In the rows, zero is written as 128.
One turn moves every row onto another: examples first, then more rows asked
K835: [131 113 125 147 152 112 108 113 142 133 132 138  90 124 136 166  86 112
 113 142 104 121 136 113 139 158  64 118]
K134: [138 115 152 132 149 117 123 109 152 137 145 131  90 112 131 150  80 114
 149 110  95 124 128 115 145 161  84 106]
K464: [146 147 100 123 121 101 124 148 127 124 161 107  89  89 145 144 111 137
 152 147 151 109 132 182 160 115 134 146]
K337: [115 147 144  85 102 105 161  64 161 132 111 153 162 132 126 155 139 123
 146 135 138 144 143 131 165  92 121 111]
K803: [142 157 101 122 107 158 144  96 122 111 148 135 110 141 158 146 155 162
  98 108 123 135 155 164 127 130 142 137]
K592: [162 146 100 101 104 114 127 132 149  98  83 120 110 119 121 119 108 126
 103 133 126 136 131 191 148 142  93 125]
K43: [125 157 118 112 132 113 116  97 121 115 109 111 135 139 152 158 117 112
 132 165 169 158 125  90 179  97  96 114]
K231: [145 145 149 127 146  90 118 128 112 158 113 117  90 119 128 150 111 125
 159 142 109 147  98  97 138  81 134 133]
K272: [ 79 144 106 115 150  95 158  76 152 134 138 148 127 121 160 151 145 105
 152 107 113 145 131 132 138  94 132 121]
K344: [129 117 108 111 100 115 149 131 142 120 114 110 140 131 154 188 113 121
 142 175 185 125 140 148 163 108 121 134]
K873: [ 96 152 131  88 124  88 161  68 156 126 117 145 155 120 138 151 152 114
 159 118 114 145 137 129 153 100 121 108]
K339: [130 123 139 104 128 137 142 121 120 104 163 169 121 123 179 143 106 139
 141 116 150 126 145 130 102 157  96 136]
K812: [151 158 119 121  94 108 121 114 157 116  91 104 108 131 129 112 160 131
  89 142 111 136 126 142 128  84  89 140]
K613: [146 118 163 110 123 110 130 122 117 173 145 117 102 127 129 167 133 127
 156 160 148  87 125 136 158  84 131 127]
K67: [117 164 142 139 105 106 138  88 114 126 127 160 155 123 140 135 159 156
 150 129 121 104 107 162 112 132 141 148]
K911: [148 115 161 127 136 114 123  94 139 157 146 137  79  98 131 149  89 125
 162  97 103 121 123 132 148 149 112 109]
K282: [155 144 157 148  78 129 126 138 118 113 103 173 105 166 134 136 144  99
 128 135 143 121 139 145 142 134  96 147]
K141: [161 155 117 107  99 101 122 127 156  94  76 106 108 139 122 115 131 127
  98 125 110 131 129 165 147 122  88 126]
K191: [146 174  72 119 160  90 140 133 104 124 137  94 112 127 128 143 101 129
 125 125 137 152 119 150 142 119 105 132]
K97: [146 136 150 151 104 148 128 123 126 143 139 163  99 137 111 154 131 150
 113 168  86 136 137 143 109 137 140 128]
K452: [ 97 118 126 124 102 158 119 102 104 120 118 180 111 131 164 165 145 115
 127 147 125 146 163 131 149 140 136 105]

K141 goes to K134
K337 goes to K592
K464 goes to K613
Now these:
K231 goes to K43
K97 goes to K452
K272 goes to K812
K67 goes to K282

One turn moves every row onto another: examples first, then more rows asked
K745: [135 143 147 113 160 148 133 156 140 149 153 157 138 118 118 132 142 160
 120]
K298: [150 152 110 132 173 118 110 109 103 129 121 103 137 163 158 114 155 134
  91]
K656: [123  91 124 150 126 157 127 126 126 135 158 148 110 110 144 144 100 111
 152]
K628: [124 126  96 112 111 128 134  97 129 156 115 120 168 129 110 131 168 133
  96]
K424: [134  64 121 143 133 156 144 135 135  81 156 143 160 129 153  98 128 136
 108]
K393: [162  89 148 167 121 137 144 137  89 114 151 148 135 146 137  75 116 131
 112]
K640: [116 129  98 152 175 115  85 114 100 131 130 139 145 101 166 124 155 132
  99]
K840: [150 133  91 128 149 131 127 109  94 188 145 127 140 123 142 116 130 113
 152]
K350: [150  98 143 119 172 153  86 102 148 143 149 162 158 130 104 117 128 152
 128]
K927: [105 129 112 109  99 135 135 106 131 114 102 133 127 132 120 130 117 126
  73]
K470: [137 100 124  94 161 103  97  92 127 118 152 161 133 149 119  83 104 125
 142]
K417: [142 112  94 138 153 137 112 127 141 119 154 119 155 124 197 129 154 125
 129]
K39: [157 108  94 129 115 151 139  89 133 141 138 107 163 127 112 123 141 100
 149]
K362: [122 145 128  87 151  98 144 146 118 124 156 157 113 137 134  99 118 133
 133]
K955: [142  78 114 143 135 129 118 122  98 125 182 151 165  99 168  99 154 115
 117]
K263: [139 111 110 125 104 157 140  99 136 100 124 121 122 131 121 122  90  93
 126]
K655: [143 105 137 136 154 136 143 116  96  91 124 127 142 169 115  82 129 145
  71]
K407: [ 88  87 155 139 119 134 112 126 120 119 126 161 136 126 103 113 103 123
  87]
K80: [138 139 131 177 161 123 111 129  91 120 101 135 114 148 134 100 118 148
  94]
K426: [115 128 122 117 142 107 113 110  89 172 114 141 166 138 101  85 134 124
  87]

K927 goes to K628
K407 goes to K426
K362 goes to K745
Now these:
K393 goes to K80
K655 goes to K298

One turn moves every row onto another: examples first, then more rows asked
K858: [124 107 143 137 121 160 157 168  93 148 129 146 119 126 133 137 143 110
 125 120 140 124 170 139 158 137 133 156 170 122 156 125 151 135 134 227
 151  79]
K21: [ 76 171 100 139 115 125 153  62 105 175 137 116 140 144 137 141 115 135
 132  82 123  87 143 138 106 154 140 114 162 101 147 119 143 139 130 161
 154  75]
K647: [ 92 121 145 118  85 133 148 110  77 151 124 101 154 129 123 183 135 122
 109 142 134 113 173 107 142 148 120 117 220 111 141 105 116 139 130 166
 146 108]
K624: [175 100  81 125 147 137 148 130 113  97 151 121 138 132 139 147 112 112
 117 126 156 119 157 140 124 130 108 142 176  99 149 186 119 158 164 159
 157 126]
K348: [ 56 125 134 115 108 134 159  98 150 190 168 138 166 129  92 141 117  99
  92 111 130 131 140 124  88 135 115 120 144 117 139  88 130 160 140 145
 173 116]
K521: [ 51 120 123 102 110 140 152 110 139 157 171 118 179 149 114 125  93  96
 116 133 161 127 143 160  94 132 120 131 168 118 154 126 108 161 147 159
 167  89]
K853: [100 118 150 141 105 178 122  90 121 147 131 138 132 131  89 170  85 117
 109 100 114 140 163 145  79 112 126 121 177 103 143  81 157 117 154 154
 145 100]
K917: [142 105 110 147 165 131 164 132  80 148 142 132 150  72  79 119 124 100
 103  75 135 110 159 103 148 134  91 120 136  87 141 123 137 135 137 145
 145 125]
K490: [ 72 107 161 137  92 143 150  72 128 145 171 124 140 153 156 149 108 128
 136 113 152 119 150 169 139 131  83 149 179 121 167 114 112 160 154 171
 147 125]
K617: [140 103 117 133 104 121 150 107  89 102 157  94 139  73  98 120 101 145
 124  69 145 130 160 121 146 120  88 122 152 108 171 113 140 152 119 141
 112 116]
K618: [137 154  80 142 102 136 158 196 113 191 111 124 140 127 127 153 111 111
 117 102 149 120 151 148 109 112 104 141 152 119 149 102 133 142 142 159
 154  93]
K793: [104 117 116 129 106 150 147 162 112 148 110 117 120 120 120 152 140 112
 125  89 160 151 165 168 141 152 121 154 154 126 182 135 168 170 128 178
 147  67]
K591: [110 104 140 151 155 104 140 117 114 151 169  99 130  58  84 123 116 133
  86  85 151 118 145 119 115 155 106 132 154  98 123 147 147 120 164 135
 125  99]
K905: [157 153 131 153 123 148 145 160 128 191 133 160 115 137 128 170 141 105
 121  84 126 136 145 132 104 126  91 159 151 123 149 104 147 121 159 180
 157  99]
K543: [ 60 103 147 105 104 132 171  69 115 161 155 128 160 158 146 118 112 132
 121 131 159 118 151 142 117 126 112 141 174 105 147 133 141 160 127 182
 181 112]
K349: [104 111 155 145 102 187 136  92 118 147 146  87 100 132 108 193 129 138
  93 132 131 104 167 141 105 143 118 111 189 116 126  94 117 140 141 162
 162  98]
K353: [180 133  95 108 108 142 168  81 137  81 183  95 124 133 136 147 111 128
 124  91 134 133 150 122 125 127 106 129 149 107 150 145 137 151 134 167
 158 130]
K753: [ 79 106 165 144  86 134 160  89 124 170 165 148 149 128 134 147 112 120
 117 113 123 107 152 125 143 113  94 138 173 114 148  67 117 144 141 173
 140 153]
K693: [ 72 121 134 154 104 149 161 112 139 180 181 116 148 125 109 150 112 111
 111 121 121 101 138 149 119 132  96 113 151 134 141  72  91 156 169 146
 154 135]
K553: [143 107 106 119 153 118 156 127 107 145 137 131 152  96  96 144 110 114
  88  72 179 127 150 110 104 128 104 171 168  62 123 172 144 142 127 145
 157 106]
K508: [147 127  98 120 126 116 152 112 116 127 144  72 158 111 135 118 105 134
  82  97 186 107 139 127 100 113  87 132 173  88 138 153 151 108 134 142
 144 123]
K691: [ 82 159 125 119  88 124 141  88 101 142 148 111 156 143 121 187 125 107
 149  81 138 129 138 135 135 175 128 150 207 107 153 120 117 149 145 161
 140  82]
K530: [146 109 127 136 136 127 159 115 118 108 201 120 113  75  97 130 114 124
 123 110  98 113 165 106 147 152 133 113 136 110 133 131 112 151 159 175
 135 105]
K938: [138 140  81 129 106 142 175 159 117 169 117 117 118 148 118 147 148 122
 124 111 137 131 142 142 120 143 137 138 136 126 144 121 162 184 126 179
 186  83]
K49: [119 122 142 169 137 167 164 160  96 188 127 121  95 117 139 153 138 133
 115  95 148 107 165 160 135 137  86 148 160 132 146 128 151 109 168 188
 157  94]
K711: [150 131  92 141 183 135 149 133 133 134 179 134 128  98 101 147 127 103
  91  91 136 105 159 125 116 160 105 124 145 116 136 175  93 153 153 153
 158  88]
K481: [102 153 110 143 123 159 128 103  95 156 136 123 159 148 120 129  78 106
 137 129 109  96 147 151  93 117 140  96 158  92 158  92 127 123 165 163
 143  83]
K432: [163  90 110 143 136 138 147  96 105 123 129 108 113 100 133 133 130 125
  92  79 167  98 162 124 143 116  95 140 144  74 157 143 157 159 108 151
 143 141]
K15: [155 136 123 111 148 115 141 122 151 120 185 120 147 116 122 146 111  93
  91 118 136 131 142 110 101 145 124 138 163  88 120 169 130 108 179 168
 146 109]
K517: [163  99  89 157 142 160 149 121 131  92 172 135 116  98 104 148 108  96
 127  64 126 114 158 143 158 139 109 137 155 115 147 132 116 147 149 164
 133 132]

K15 goes to K508
K521 goes to K543
Now these:
K691 goes to K647
K618 goes to K938
K517 goes to K917

One turn moves every row onto another: examples first, then more rows asked
K450: [171  86 162  95 117 150 111 124 143 110 114 135]
K734: [163 169 114  89 116 160 156  95 155 138  87 126]
K317: [169 116 115 139 128 181 136  87 129 128 113 113]
K221: [175 113 146  90 105 153  84 124 145 119 146 137]
K279: [153 161 152 122 144 120 180 116 137 125 125 138]
K722: [160 150 187 118  91 138 124 134 124 147  94 135]
K401: [176 137 124 132 115 138 135 124 140 168 144  96]
K363: [182 178 139 136 153 118 154 115 148 134 120 119]
K741: [150 134 126  94 134 146 131  52 152 122 116 115]
K653: [159 126 143 105 128 149 124 167 160 159 114 129]
K365: [154 105 100 127 119 134  97 117 113 132 113 161]
K472: [152 162 144 109 131 151 117 114 201 141 108 138]
K500: [158 125 149  70 140 119 102 117 160  95 110 135]
K89: [183 141 132  89 167 151 100 125 154 113 142 150]
K790: [156 103 109 142 132 143 122 117 116 151 101 116]
K681: [156 152 145 100 117 129  79 110 116 140  68 136]
K205: [178 161 154 101 135 148 114  80 184 154 102 143]
K976: [178 162 119 156 123 127 129 105 144 150 142 129]
K901: [164 156 108 109 164 168 125  98 147 143  88 109]
K377: [166 121 109 120 113 174 110  90 131 110 127 162]
K320: [175 145 140  78 115 144 148  94 177 151 132 142]
K702: [182 166 163 125 111 182 107 125 144 150 139 142]
K196: [168 157 158 111 100 116 133 149 127 119  78 128]
K9: [181 119 184  80 141 129 108 115 135 113 107 161]
K841: [153 138 186 108 164 127  96 100 139 113 112 149]
K443: [160 119 137 105 135 138 121  59 163 158 108 148]
K951: [138 156 148 119 163 146 130  93 125 103  85 110]
K184: [140 140 128 109 110 100 113 101  98 115 105 123]
K862: [170 155 163 125 116 116  88 139 123 124 102 104]
K728: [189 142 147  97 148 189  91 102 123 132 123 146]
K526: [176 172 156 128 123 120 149  83 116 152 125 113]
K776: [153 145 131 134 101 125 126 123 113  88  96 118]
K304: [168 146 106 111 142 136 144 157 116 151 112 128]
K789: [136 149 142  89 142 122 140  87 116 129 104 173]
K847: [190 139 155 118 144 137 148 133  97 152 128 118]
K906: [160 146 132  85 113 146 116 121  88 130  93 165]

K901 goes to K728
K279 goes to K472
K862 goes to K526
Now these:
K741 goes to K221
K734 goes to K89
K776 goes to K976
K377 goes to K365
K789 goes to K653
K363 goes to K205

